In the rows, zero is written as 128.
Named turns come first, each shown by rows before and after it. Which turns, in which order, take the first row of each pair that follows to the second? Write the first one first, as in the answered first pair.
turn sevav:
[113 125 141 146 151 156 109 143] -> [111 123 143 151 149 151 112 145]
[107 153  84 112 113 125 138 136] -> [112 168  90 125 110 125 136 126]
[154 156 107 133 120 159 129 116] -> [159 148 114 153 107 148 128 108]
turn bop:
[145 152 113  90 164 152 136 105] -> [132 154 102  97 154 164 132 126]
[131 141 123 116 138 139 133 155] -> [125 156 128 128 117 137 133 145]
[125 138  74 115  97 162 133 144] -> [126 157  94 131  74 143 144 110]
[147 131 120 172 145 129 145  82] -> [150 110 111 158 170 138 137  98]
turn Fufi:
[154  98 120 144 136 105 122 105] -> [153  98 120 128 127  93 127 100]
[146  83 118 144 150 106 130 127] -> [140 122 122 117 112  89 143  93]
[134 145 168 151 143 117 105  92] -> [114 101 165 151 150 101 106 116]
turn Sava:
[120 104 116 153 132 126 126 159] -> [155 124 101 144 107 126 137 122]
[105 161 187 134 136  89 143  85] -> [ 63  99 154 144 125  95 145 168]
[124 145 103 134 115 153 120 152] -> [141 166 124 127 123 153 116 122]
Pairs:
Between the rows of a pair lie 2 to 4 turns.
[ 84 125 169 180 167 114 132 123] -> [164 100  85 111 171 129 150 110]  Sava, Sava, bop, bop
[ 98  65 107 131  93  97 155 166] -> [134 138 142 131  80  84 160  69]  bop, Sava
[133 150  92 148 101 153 137 133] -> [102 144 118 164 107 139 137 146]  Sava, Sava, bop, Sava
[120  43 108  78 172 107 137 155] -> [157 121  67 179 104 188 108 160]  bop, Sava, Fufi, bop
[154 172 122 101  83 125 145  88] -> [132 118  80  82 101 144 142 165]  bop, Sava, bop, Sava
